Here are some numbered points:
[-22  44  26  22   3 -43 -11 -14 -21 -33   7  25   9  -2  15  -4 -18  19
  16  -6  16  57 -39   6] 0
[ 15  21  -3 -17 -21 -28  23 -13  -6 -69   3  32 -18   1 -12 -20 -24  -1
  45  26 -16  11  19   4] 1
[  4 -36  -5  36  21 -57  -3  40  29 -80 -10  23  28 -53  38  11   5   7
 -22  31  -5 -28 -10 -18] 2
[  1 -21  28  -4  20  10  -6  19  19  39 -41   4   3 -28  23   7  -2  13
 -24 -17 -40 -25  53 -22] 3
[-38  -2   5  16  28 -16 -52 -20   4  21  19 -19  23 -25  53  37  12 -28
 -45 -49  29  61 -67 -26] 4
[ 12 -27 -47 -58 -10  12   6 -21 -18  44 -33 -44 -27  24   0 -11 -23 -66
  23 -51  -4  17  26 -86] 5
[ 24   2  14 -29  26   1   2  -3  11  28 -51 -15  -3  12  26   9  -9 -16
  -8 -14 -35 -11  47 -10] 6
[  4 -24 -22 -27 -47 -40  57   4   6 -73  30 -19 -33 -13 -55 -21   6 -40
  34  10  43 -16  41  27] 7
[-16 -24 -17 -17  -5  23  10 -10   3  11   3   4  25  -7  15  15  13 -29
 -31 -20 -27   1   6 -42] 8
[-40 -35  31  27  42 -19  21  62  42 -14   2   8  17 -44  63  16  30  26
 -64 -20  10 -49   4  19] 9
[-21  -5  79  25 -11 -39  -4  58  37 -44  29  50   0 -23  13  17   2  42
 -54  46 -11 -23   2  59] 10
[-28   6  40  46  49   3  18  39  53   6   2 -10  11 -28  18  25  20  71
 -38   6   1 -42   1  83] 11
[-30  17  -8  -4  17  -7  16  -6 -13  40   5  -2  16  36  31  -2 -18   4
  -1 -42  25  33 -35 -28] 12
[-29 -60   2  11   3  13   3  27  22 -27  12  26   3 -82  15   0  18 -10
 -66  16 -20 -70  32 -23] 13
[-44 -60 -25  15  -4   0 -34  17  -3 -30  25  -1   1 -66  22  -1  26 -29
 -55 -32  19  -1 -38 -66] 14
[ 12  10 -81  -2  23  -8  47 -17 -29 -73 -36 -15  12 -32   3 -36 -25  14
  78  -8  18 -12  12 -24] 15
[ -6  34  20   3  21 -47  39 -33  30 -60 -25  -7  21 -29  24  13 -22  -9
  38   3 -23  43  13  14] 16
[ 52 -17 -18  30  10  -3 -34  57 -34  -7 -13  20 -40   6 -12 -46 -19  61
  16  32  32 -68  10   8] 17
[ 34  73  23   7   7   2 -62 -42 -24 -15 -18  30  -9  11   2 -33 -39  34
  62  40 -18  58 -16  38] 18
[  5  38  24  -7  28 -45  43 -15  32 -38 -38  -4  24 -10  29  12 -29   4
  40  -6 -16  28  17  20] 19
[ 44  13 -10  15  -3  11 -19  17 -36  52 -23 -10 -29  62 -45 -26 -35  51
  55  16 -20 -14  21   7] 20
[ 18  -5   9 -22 -66 -15   0 -49  27 -27  27 -45 -30   8 -79   7   5 -69
  48  12  -5  54  31  20] 21
[ -85   -5  -46  -40   -9  -37   85   21  -69  -46   23   43   33   -1
   57  -30    6  -47  -10  -90   64   18  -50 -101] 22
[ -2  -5 -21   8 -12  47 -36  -6 -25  38  25  21  11  13 -12   6  23  22
 -30  23 -12  -2 -38  -8] 23
[ 32   2 -65   7  22  -4  -8  37 -49  17 -16  30   6  44  40 -18 -18  29
 -11   0  44 -42 -33 -29] 24
[ 26 -23  -2 -33 -23  55 -24  19 -23 119 -14  13 -21  76 -18  -1  -4 -14
 -40 -18 -58 -24  40 -53] 25
[-28  48  32  -8 -22  35 -11 -32 -33  68  28  47  19  53  -3   1  -2   6
 -10  -8 -16  46 -35  -7] 26
[ -3 -14  21  -5  14  -6  26  -8  46 -23 -15 -17  18 -41  -6  24  14 -22
 -16   6 -43   6  40   6] 27
[  5  80   4  10  13 -19  -3 -54 -12 -95  13  40   2 -26  15 -17 -20  -3
  39  65  11  45 -14  52] 28
[ -5  59  15 -24   4  -2   3 -61 -29  20 -10  -9   6  37 -11   1  -1 -26
  40 -12  -6  78 -13   4] 29
[ 16 -20  11  -7  29  34 -19  14  25  45 -35  -8   1 -17  22  11  13   1
 -33 -14 -35 -39  48  -7] 30
[ 17  -4  -9 -45 -34   0  13 -44  14  -2   3 -51 -28  11 -52  13  14 -77
  25  -1 -22  38  36  -5] 31
[-16  -7  13  36  15 -35 -15  52 -10  17   6  44  31  36  57  28   4  20
 -60  -6   9  -1 -55 -26] 32
[ -60  -38   46   59   37  -35   41  102   48  -31  -19   32   27  -44
   98   45   38    4 -127   -1  -20 -104   24   23] 33
[ -28  -38  -19   18   29   31   21   68  -12   -9   16   30    1  -32
   44  -15   34   39  -72    5   13 -110    8   14] 34
[-16  77  29  30  47  24 -56 -36 -29  17   8  31  35   2  51   3   2  44
   1   6  30  54 -77  48] 35
[ 44  44  20  40   3 -22 -65  29 -46 -15  -8  91  26  35  60 -11 -20  72
 -14  43  12 -17 -51  30] 36
[  5  -1 -17  18  14 -47  15  24  15 -46  27  19  19  15  46  30  25 -20
 -67  30  19  -7 -44  31] 37
[ 64 -29 -46  11  19 -24  -8  10  31 -24 -15 -26  -2   6  -1  23  16 -14
 -22  53  -6 -47  17  41] 38
[ 83 -56 -37  17   0 -34 -51  44  42  17 -83 -36 -35 -10 -11  -7 -44  22
  45  11 -31 -36  63 -39] 39
[ 11  45   6 -19  13   8  -8 -47 -19  10 -13  -6   2  20   0   3   0 -18
  24   2  -9  49   5  14] 40
[   7   22   -9  -42  -46   44    0 -103   -9   63   -6  -46   -6   27
  -85    9  -14  -67   41   -2  -86   82   32  -49] 41
[-93  -9  27   2   0  -2  69  16  28  27  72 -14   9   3  16  18  25 -18
 -51 -44  37  17 -46  15] 42
[ 27   1 -49  12  35  34 -11   3 -10   3 -13 -16  10   4   7   8  25  27
 -10  22   8 -39  -4  29] 43
[ 37 -16  -7  22   2   0 -28  64 -29   3 -17  29 -42   5 -15 -50 -21  67
  12  27  22 -67  13  13] 44
[-14  51  34 -10 -17  47 -16 -21 -36  90  17  37  18  68  -6   1 -13  17
  -8  -3 -23  39 -24  -1] 45
[-12  19 -34   6   6  18 -14   0 -31  54  26  19  24  51  23   7   7   4
 -34  -1  19   9 -60 -11] 46
[ -4   6  30  38  10 -48 -16  46  -1  15   9  44  36  45  56  30  -4  11
 -54   8   6   3 -49 -11] 47
[  1  12  14 -13   9  26  29   1   6  17   6   7  15   6   3  15  19  12
 -24  17 -21 -17  14  28] 48
[-30   8  52  75  35 -17   3  47  11 -10  10  35  37 -10  39  25   7  80
 -48  17  -9 -39 -36  35] 49
[  73   62   46    2  -55   -4 -124  -62    1   63  -16   -5  -36   76
  -52    9  -43    9   59   70  -62   86  -32   36] 50
[ -1  -3 -23 -35   4 -33  62 -22  12 -36  -9 -56  -9   1   7   2   3 -52
  40 -40  46  26  14  24] 51
[ 11 -34 -54   9  -3   0  -6  47 -39  10   5 -13 -50  16 -10 -56  -6  25
  24 -19  74 -63 -11 -22] 52
[ 54  58  28   5 -38 -18 -87 -61   2  13  -4  -8 -24  53 -49   3 -39 -10
  68  68 -41  84 -17  33] 53
[  2  33 -30 -40 -27   1  49 -93 -10 -77 -12 -42   9 -45 -58  -5  -6 -69
  88  -3  -9  49  59  -3] 54
[-22 -17 -14 -13  -7   4  26  -9  -6 -28  20   7   0 -27   3  -3  19 -21
 -15 -12   5  -4   2 -17] 55
[ 16  27  -1  38  15  15 -39 -16  -3  -2   9   6  20  11   1  20  14  32
 -15  40  -2  10 -48  37] 56
[ -15    7  -43  -20    7  -35   74  -15  -10 -112  -20  -24   12  -61
   -4  -35  -18  -21   81  -33   52   13   26  -11] 57
[  4  -2 -25 -27 -28  -2  -9 -21 -18 -64  14 -32 -55 -36 -33 -34   9 -39
  60  -6  59   7   4  22] 58
[  4 -21  35  49  16  -7  -9  60  35  24  -3   0  28   6   7  16   6  58
 -53  17 -29 -52  -2  25] 59
[-23  26 -15  -3 -37 -13 -12 -38 -33 -91  75  18 -29 -23 -28 -18  33 -28
  20  25  89  40 -67  41] 60
[-11  -9  11  -1  25   5  31 -11  51 -11  -2  -9  37 -34  15  35  32 -23
 -39  -3 -30  -6  23  16] 61
[   0   12  -27  -10   -6  -50   54  -41    1 -122   -4  -14    7  -58
    0  -20  -20  -33   73   -2   29   27    7   -5] 62
[ -2 -50  -3 -20 -17 -21  36  22  38 -34 -12 -41 -45 -52 -36 -12  10 -22
  23 -33  33 -34  64  -2] 63
[ 11 -34  -4  17  27  -9  10  15  52 -41 -32 -26 -21 -72  -5 -17  -4  33
  25  -2  -8 -39  45  13] 64
[  3  16   7 -23  13 -57  -2 -14   1 -19  -8 -21  -7  17  39  12   8 -54
   6 -23  54  46 -21  20] 65
Which point above is nearest to each new point? Its number follows each.
[ 10  13 -12   2 -13  -2  28  29 -37  19  -2  -7 -34  38 -42 -41 -24  60
  62  -9  26 -26   4  12] 20
[ 72  14 -28   4   2  -1  -4  24 -11   8 -46  -2 -17  39 -20 -17 -39  41
  61  44 -22 -31  44  13] 20
[  1  -1 -33 -39 -35   9  -2 -29 -28 -47  19 -40 -56 -30 -44 -39  19 -34
  60 -23  69   8  12   5] 58
[ -6  24  26  25  23 -31 -79 -11  10   6  -2  -4  30 -13  62  42  13  -6
 -38 -25  28  68 -72  13] 4
[ 43  25 -19   2   9   6  -8  33 -19  42 -39 -11 -33  58 -15 -34 -31  57
  54  17   2 -32  14  12] 20
[  0 -32  17  -3   1  55 -22  28   9  81  10  -8 -11  10  -8   6  23   9
 -57  -3 -24 -43  22   1] 30
[-23  21  37  58  43   0   9  40   8  12   8  31  53   4  48  37  18  71
 -52  15 -11 -33 -44  41] 49
[ -52  -41   47   59   38  -30   44  106   62  -21  -18   28   23  -39
   91   40   32   26 -113  -13  -25  -99   31   28] 33
[ -67  -16  -46  -71  -38  -39  110   -3  -44  -54   18   25   36    6
   46  -32    8  -85    6 -109   64   28  -22  -99] 22
[ 62 -13  -3 -15 -49  41 -54  -5 -15  30   2 -19 -59  34 -94 -23  -2   0
  39  54 -18 -13  23  20] 20
[ 24 -14  -9 -12 -29  55 -30  35 -47 120  -9  38  -8  87  -1  -3   1  12
 -53 -34 -38 -40  18 -51] 25
[-13 -13  30 -29 -15   5  16  15  -5  39 -10 -34 -46  14 -28 -32  -6 -11
  38 -50  41  -3  46   7] 63
[ -9 -14  -9 -18 -12 -31  28 -43  32 -42   5 -65  -8 -27 -15  17   6 -61
  40 -28  21  45   1  13] 51
[ 17   6 -16  -3 -26  -7 -35 -26 -19 -71  19 -21 -62 -39 -27 -34   3 -28
  54   6  79  23 -16  30] 58
[-42 -84 -24  22   1   8 -33  47  -2 -14  30   2  -7 -69  27  -3  21 -11
 -68 -30  20 -37 -25 -72] 14
[  7   1  -1  -3  -7 -15  44   9   1 -51  -5  26  -4  -8 -12 -20 -20  15
  28  20 -28 -19  31  -1] 1
[ 21  28   1 -42 -24 -18  34   5 -33 -42  -3  51 -17  17  -9 -41 -31  22
  53  25   5 -21  29  13] 1
[ 60   8  39  41   2  28 -73   0  36  41 -20 -15 -64  20 -63  -5 -23  51
  24  86 -26 -27  24  76] 20
[-12 -31  -1   7  13  19  10  10  34  -5  13 -12  19 -37  14  32  45 -14
 -64  13 -18 -35   9  12] 61
[-11   3   2  -1 -19  35 -52 -28 -14  36  28 -12 -14  10 -25  15  26  -8
 -11  -4  -2  29 -36   2] 23
[-15  -4   5 -29 -14  31  22  -1 -16  50   3  28   7  26  13  -7  -1 -19
 -19 -30 -19   8  11 -42] 8
[ 42  -1 -45   6  17  50 -12   0 -16  48 -22  -8   7  39 -25   0   5  35
   1  33 -19 -42   2   5] 43
[-23  35  -7 -13  35  -5  70  -3  -6 -19 -44  -1  33  -9  38 -14 -33  36
  65 -33   5   2  25  -5] 19
[ 20 -18 -31  14   1  35 -31  25 -21  33  21  28   2  17  -4   0  23  32
 -41  30   7 -41 -26  -2] 23
[-58 -52  24   9  -5   4 -11  15  15   0  66   9  -2 -40  14  30  49 -58
 -99 -15  15  -6 -34 -19] 14
[-51 -67   9 -33 -33 -37  38  13   9 -15   5 -35 -37 -63  -8 -27 -20 -61
   9 -86  41   4  39 -88] 63
[-25  42  -2 -16  33  -6  75 -11  -5 -23 -28  -7  30  -2  24  -1 -24  34
  62 -25   4   1  24   7] 19
[-31  20  -3 -11 -45  -2  -5 -41 -22 -71  72  16 -19 -24 -29  -6  39 -36
   9  13  69  44 -53  34] 60
[ 18 -33  18 -41 -35  59 -15  15  -3 122  -8   1  -2  67 -35   5  -2 -17
 -46 -20 -81 -25  53 -55] 25
[ 21  22  -3  24   3  31 -28 -46  12  -5  -2 -10  30  -7 -33  22   3  22
  17  41 -46  23 -13  18] 56
[ 44  32 -58  -2  11  39 -16  31 -95  37 -27  59  -3  72  12 -52 -27  60
  23  19  21 -43 -11 -22] 24
[-107   -8   43  -35  -12   48   68    0   -7   68  117   24   15   37
   -2   56   69  -57 -114  -33   37  -12  -43   21] 42
[-32  31  -2   6  40  29  51  -3   1  -9  23  24  44 -13  35  18  43  21
 -45   4  15 -19 -23  55] 48
[ -9  29  -9 -36 -28  -1  37 -81   8 -59 -12 -43   0 -40 -51  -4 -12 -55
  80  -3 -25  56  47  -3] 54
[ 59 -21 -36  24  23 -18 -14  24  23 -16  -2 -10   9  14  21  31  21   0
 -46  53   2 -53   1  58] 38
[  8  32   5   6  -8 -48 -48 -33 -13 -47 -14  42  54  -7  38  27  -3 -21
 -13  12   6  81 -68 -40] 0
[  0  -8  39  31 -10  15 -80  23 -19  45  -4  18   8 -11  -1  -8 -15  69
  -2  -7 -21  -7 -21 -24] 23
[ 25 -17 -23  33 -10  24 -65  16 -28  42  -7  16  17  17 -21  -8 -11  63
   5  13  -7 -16 -42 -24] 23
[-33  31  48  55  35   8   2  39  -6  37  18  42  52  19  56  31  19  82
 -56   6 -13 -36 -44  46] 49
[-89 -13  43   4  -8 -13  58  27  34  17  78   0   9  12  16  24  24 -17
 -56 -34  48  21 -57  25] 42
